Look-ups in named tables: a row name and a column name give one cell, copied from the table.

Tunaru
|  | Kogite | Kabik | Nek |
|---|---|---|---|
| Vem | 24 | 27 | 30 |
| Zul | -14 | -3 | -24 |
| Makopem | 12 | 27 | 84 |
| Baran | -1 | -32 | -6 |
| Daratim | -40 | -18 | -24 |
| Disipo | -65 | -62 | -24 |
| Simege | -40 | -47 | 12 |
| Befad | -27 | -3 | -24 |
| Luk | -14 | -3 | -24 |
| Letimu | -52 | -32 | -60 |

Kabik of Zul: -3
Kogite of Simege: -40
Nek of Letimu: -60
Kogite of Baran: -1
Kogite of Daratim: -40
Nek of Baran: -6
Nek of Simege: 12
Kabik of Letimu: -32
Kogite of Vem: 24
Nek of Disipo: -24
Kabik of Simege: -47

Desa.tsv
	Kune	Potur	Rif
Dap	125	138	132
Ginu	109	124	126
Tuk	117	123	122
Tedo	140	186	43
Kudag	108	125	108
Nev	122	122	122
Ribo	66	54	246
Vomuse	120	122	122
Sofut	124	115	120
Pugo	123	113	117
Repoda	117	131	130

Rif of Tuk = 122
Potur of Ginu = 124
Rif of Dap = 132
Kune of Tuk = 117
Rif of Sofut = 120
Kune of Ginu = 109
Potur of Repoda = 131
Kune of Vomuse = 120
Rif of Tedo = 43

Pida =
|  | Rut | Rirupoz | Fanef |
|---|---|---|---|
| Lagi | -56.4 | -17.4 | -44.7 |
| Veb | -70.6 | 10.6 | -30.5 |
| Zes | -47.2 | 46.0 | -5.6 |
| Rore | -32.7 | 9.7 | -7.6 |
| Bim | -35.8 | 67.0 | -0.6 |
| Gubo | -8.2 | 1.6 | -49.7 |
| Nel | -48.6 | 86.1 | -40.7 |
| Tok | -44.7 | 12.2 | -24.1 |

Rore, Rirupoz: 9.7
Lagi, Rirupoz: -17.4
Nel, Rut: -48.6
Veb, Rirupoz: 10.6
Gubo, Fanef: -49.7
Bim, Fanef: -0.6
Bim, Rirupoz: 67.0
Lagi, Rut: -56.4
Zes, Rut: -47.2
Tok, Rut: -44.7
Bim, Rut: -35.8
Veb, Rut: -70.6
Nel, Rirupoz: 86.1
Nel, Fanef: -40.7
Gubo, Rirupoz: 1.6
Rore, Rut: -32.7
Veb, Fanef: -30.5

Table Zapid
|  | Gil | Pivupo |
|---|---|---|
| Tolud | 0.14 | 0.12 |
| Luzugu | 0.53 | 0.32 |
| Pimu | 0.50 | 0.30 |
| Dozun | 0.94 | 0.52 |
| Pez | 0.04 | 0.07 |
| Gel | 0.38 | 0.24 |
| Riridi | 0.29 | 0.20 |
| Gor | 0.06 | 0.08 |
| Fibadez | 0.85 | 0.47 |
| Tibovu | 0.17 | 0.14 |
| Gurata | 0.62 | 0.36 |
| Ropupan | 0.29 | 0.20 |
| Funamuz | 0.26 | 0.18 |
| Babuk | 0.35 | 0.23 |

Gil of Gel is 0.38
Pivupo of Gor is 0.08
Pivupo of Tolud is 0.12
Gil of Gurata is 0.62
Pivupo of Luzugu is 0.32
Pivupo of Babuk is 0.23
Gil of Pez is 0.04
Gil of Luzugu is 0.53
Pivupo of Gurata is 0.36
Pivupo of Funamuz is 0.18
Gil of Dozun is 0.94
Pivupo of Dozun is 0.52
Gil of Babuk is 0.35
Gil of Pimu is 0.50

Maz =
|  | Kib | Kome | Lar | Revepuf | Keremok | Tino | Gikudom |
|---|---|---|---|---|---|---|---|
| Ril | 54338 | 60464 | 57950 | 37391 | 27056 | 26591 | 50073 |
| Deperuf | 60870 | 44728 | 26963 | 66020 | 35865 | 31011 | 24035 |
| Runosug | 67254 | 39470 | 13005 | 78746 | 46195 | 29003 | 15220 |
| Vopa | 30627 | 56283 | 75135 | 13973 | 34359 | 54437 | 71516 |
| Bovome | 34778 | 39583 | 46542 | 38563 | 50386 | 59192 | 50818 |
| Zulobik | 55838 | 37195 | 21250 | 67033 | 52577 | 41696 | 26482 |
| Sedub | 36053 | 52355 | 65294 | 24581 | 37644 | 46395 | 61341 |
| Buze | 30429 | 46624 | 61913 | 26158 | 36900 | 53861 | 57545 |

Ril, Revepuf: 37391
Bovome, Lar: 46542
Zulobik, Kib: 55838
Vopa, Lar: 75135
Deperuf, Keremok: 35865
Runosug, Revepuf: 78746
Runosug, Lar: 13005
Ril, Kib: 54338
Zulobik, Lar: 21250
Sedub, Revepuf: 24581
Runosug, Kome: 39470
Runosug, Gikudom: 15220
Deperuf, Gikudom: 24035
Sedub, Keremok: 37644
Runosug, Keremok: 46195
Vopa, Kib: 30627
Ril, Gikudom: 50073
Buze, Keremok: 36900

